Here are some points, each followed by its number:
[ -8 -31 -21 -23 -38  10 -14 -14 -14  -9 -20  17 -17 -27 -18 -33 -23 -17
 -20 -20   0 -31  -7   9  -5  -4 -10 -15 -11 -19 -11   7] 0
[  5  -2  26 -18   1   3  13 -32  20  -8  15  -9  13 -22   7 -22   6 -19
   5   1   2 -25   2 -11   1  12  -2   2   1  -4  -2 -11] 1
[-25 -15 -33  66   4  97  12   9   9   3   3  79  13   7   7  -3   3  34
   4  37   5  19   4 -12   1  -6  -5  42   0  39   4  -8] 2
[ 45 -27  26 -28  -2 -18 -11 -19  14 -31  11 -22  38 -33  28 -33  17 -26
  20 -28  29 -28  32 -32  37 -23  30 -13  23 -40  15 -39] 3
[-23 -17  18 -17  13 -26   8 -31  -1 -33   6 -17   1 -18  -7  16   4 -33
  -1 -26  -5 -13  -6 -27 -10  -2   7 -27   3 -32  -1  -8] 4
[-23  56  -3  76  25  14  19  13  13  42  11  -6   1  10   2   3  -3  16
  -2  15   1  24   2  23   2  27   3  29   7  13   8  20] 5
[-15  -8 -24  -1 -22  31 -13  18 -13  26 -13  40   3  60  19  15  21   1
  20  30  20  51  23  29  21  23  24 -11  22  13  18 -15] 6
[-11 -20 -23  52   3   5  -6   9  -5   0  -4 -20 -12   9 -10 -24 -17   1
 -19   6 -18 -15 -20  40 -15  -1 -15  37 -14  44  -7   3] 7
[ -4  -2   3 -33 -13 -18 -20  -5 -24 -18 -27 -21 -25 -28 -21 -25 -21 -19
 -24 -20 -30 -10 -30  -4 -33 -25 -37 -15 -33  -6 -29 -28] 8
[ 10  56  54   2  53   5  41  -5  36   4  42  -8  31  11  26  -6  24   1
  20   2  21  17  21 -37  16 -22  11  -8  10 -11  14  19] 9
[ 46  29  30 -18  16  28  39  27  43 -20  37  16  38   7  27  13  29 -17
  25  37  24  -1  22 -12  19  17  20  -7  14  31  20  -4] 10
[-10 -13 -24 -24 -35 -30 -38 -20 -44  -3 -44 -29 -49  -9 -51 -21 -50 -19
 -54 -12 -57 -14 -53  -1 -52 -20 -52   0 -51  -9 -49 -17] 11
[ 51   4  32  -2  25 -17   9   1   9  31   9  46   8  -7   2  64  14  -2
  16  44  23  36  25  42  29  33  25  -3  24  32  27   5] 12
[  9 -32  12 -18  25  -8  27 -36  13 -16  11 -29  18 -21  12 -27   6 -26
   2 -10  -3 -28 -13 -32 -12  -5 -15 -10  -9 -31 -15   3] 13
[ 19  15  26  34  40  34  40  28  38  -4  60   9  50   6  44  47  47   9
  46   0  47 -16  42  26  40  82  49   7  47  12  43  78] 14
[ -1 -31 -22 -20 -31 -13 -26  -8 -20 -34 -27 -32 -28 -22 -30  -9 -31  -8
 -34 -37 -30 -17 -32 -30 -37 -25 -35 -23 -42  -9 -39  -9] 15
[ -3 -12   0  -9  45 -23  29 -33  12 -12   9 -17  10 -11  16 -27  11 -20
   5   6   8 -17  11 -16  15 -11  15 -36  10 -33   9 -14] 16
[-22 -10 -17  -3  13  13   9  29  19  17  27   9  37  54  48 100  70 -19
  59   6  60  29  67  -5  62  41  66  12  61  25  58  -8] 17
[-23  19 -20  -6 -25  -6 -31  33 -25 -11 -34  -3 -35   5 -31   1 -31  32
 -25  -3 -29  23 -25 -25 -28  -2 -28  -3 -28 -18 -32  -3] 18
[ 40   4  24  14  30  22  34  10  61   1  50  19  49  26  58 -17  44 -12
  38  47  38 -18  38 -11  32  17  41  27  37  13  35 -24] 19
[  3 -14  -7  15   5  21  10  27  11  22   9  54  17 -18   7   9   7  14
   4  21   6 -15   8   9  10 -10   8  -2   5 -19   1  -7] 20
[-22  61  11 -12  -9 -19 -19   7 -16  49   6 -22  23  -6  16  24  19  -1
  14   3  12  13  10  -6   4  14   4  -7  -1  38   5  11] 21
[  3  16  22  83  50  29  51   7  38 -24  24  20  28  49  31  39  36   3
  29  -5  31  -1  25  -4  22  16  24   2  19   6  18  -3] 22
New points follow, each followed by the numbers of its five nearest points above, looking only along the 5 directions in which the numbered points spread most, nearest first.
[-18  52  37  38  60  -5  42  20  34 -14  28 -16  19   2  17   6  17   9
  16 -19  14  39  14   6  15  14  18   0  18  -9  13  12] --> 9 22 5 10 21
[ -3   3  16 -24   2 -17   1 -21  -8  -6  11 -11  13 -25   1 -23  -3   5
  -5 -21 -10   6 -10 -18 -11  -7 -12 -10  -5   3   6  -5] --> 1 4 13 16 0
[-19  54  13  17  18  61  36 -30  27 -18  46  -2  37  -3  27   1  22  41
  25  66  34  41  38  19  36   2  29  15  29  -7  26  11] --> 10 22 19 9 14
[  2 -21 -13 -17 -23  -8 -19 -17 -19 -23 -16 -33 -10 -20  -6 -17  -9 -18
 -11 -20  -6 -21 -10  -4  -9 -16 -11   0 -14 -27  -8 -32] --> 0 8 4 15 13
[ -4   0 -13   4 -16  21 -16   5 -22  61 -14   9 -16  32 -12  53  -5   9
  -7  19  -8  -9 -11   4 -14 -11 -13  -2 -15   0 -14  62] --> 7 18 21 5 20
[-24 -20  -7 -22 -16 -18 -14 -20 -11 -35 -21 -13 -16  -7 -18   6  -2 -20
  -7 -23 -12  -5 -15 -23 -13 -26  -9 -32 -13  -9 -14 -31] --> 0 4 8 15 13
[ -5  -7 -19  34  15  13  10  33   9  -5   5  26  10  60  40  15  37  18
  37  -5  37  22  33  45  36  32  32  72  38  -3  35  36] --> 22 6 14 20 17
[-17  24 -12  -4 -18 -17 -27  23 -21  12 -24   1 -30  23 -21  -4 -27  -7
 -22 -12 -28 -12 -28 -23 -34  -8 -36 -16 -37  14 -36   2] --> 18 8 7 15 0
[-28  -2 -31 -11 -36   3 -37  -7 -40  12 -42  10 -42  34 -33  20 -25  -8
 -26  19 -24   4 -26  21 -23  -3 -26 -18 -29  24 -25   8] --> 18 7 0 8 15
[-22   0 -22  33  -8   9 -12  45   5  54  10 -13   0  12  -1   6   2  28
   6 -23   1  36   6  56  20 -17  15  12  11  23  19  -2] --> 6 5 20 21 7
[-20  15 -14  18  -8  18  -7  13 -11  39  -4  17  -1  20  -2   2  -7  34
  -4  -8  -7 -17  -7  -6 -13  -5 -16  -2 -20  46 -10  11] --> 7 20 5 18 21
[-15 -14 -31  17 -17  36 -14  11 -14  -4 -20   3 -22  12 -21  24 -19  37
  -9   2 -14 -16 -11   2 -13  21 -17  -5 -14  28 -15 -15] --> 7 18 0 20 6
[ -9  -7 -15  14 -10   2 -13 -13 -14  -5 -18  -9 -17   1 -13  25  -9   6
  -8  40  -4  27  -4   1  -5  34  -5  11  -4  -2  -3  32] --> 7 21 18 20 0
[-21   1 -17  23   2  29  -1  17  -5  14   3   9  12  -8   7  21   6   4
   3  13   2  14   2 -20  -1 -13  -4   4  -4  -7  -8 -11] --> 20 7 1 0 6
[-21 -16 -35  19 -27  24 -23   1 -27 -30 -38  -2 -36  -4 -37  20 -31  -8
 -33  40 -30   6 -28 -13 -30 -12 -34 -12 -32  25 -28  -8] --> 18 7 0 8 15
[ 36 -16  31  -3  27 -24  11 -15  12 -12   4 -18  -4 -39 -17 -18 -21 -22
 -21 -21  -4 -34  -1 -11   1 -31  12 -32   8 -31   5 -23] --> 13 1 16 4 3
[-23 -20 -33  24 -20  -5 -25  14  -7   1  -2  -4  -7  40   0   0  -3 -13
  -8  -4  -8 -13  -7  14  -5   0  -5  29  -2  13  -1   5] --> 7 20 0 18 6
[-22  17 -18   0 -22 -35 -26 -12 -32  -9 -34  13 -33  15 -25  -9 -30 -15
 -33  27 -30  10 -31 -16 -27   7 -27 -17 -29 -10 -27 -12] --> 18 8 15 0 11
[ 21 -11  -2 -11   3  20  13 -16   7  -1   3 -29  -1 -13  -4  -6  -8  27
   3  24   1  50   8   7  10  -2  14  21  16  -3  16   4] --> 20 1 21 16 7
[-1 35  2 10 -5 25 26 46 26  3 23 49 39  2 28 11 22 65 34 -1 34  4 33 46
 40  3 34 35 35 87 45 21] --> 12 10 6 22 20
[-21  39 -13 -24 -27 -33 -34 -11 -35  67 -24   6 -27  10 -26  10 -26  16
 -25  55 -20  -7 -23   6 -19  22 -21  -5 -22  -5 -24  18] --> 18 21 8 7 0
[-11  16  18  43  31  -4  30 -10  42   4  35  23  31  19  29  11  42  -9
  31  16  37  -6  34  44  36  -9  35 -15  33  27  39 -27] --> 10 19 22 14 9
[ -8   9  -8  13  -5  43   9  -5  -4  32  -1  14   5  14   3 -24  -3  14
  -4 -17  -8  14  -5  11  -6  29  -5  11  -7   5  -8  26] --> 7 20 5 1 21
[ 13  42  13 -13  -4  -4 -15 -16 -17  18 -19  11 -18 -15 -22  31 -12   8
 -12  13 -13  26 -10  -4 -12  59 -12  73  -6  18  -9  28] --> 21 7 5 18 20
[-19   8 -16  -1   7 -39   8  14  13  15  13 -11   4  16  12  -1   6  13
   7  28  10  20  11  36  20  38  21   1  18   4  14  24] --> 21 20 12 5 6
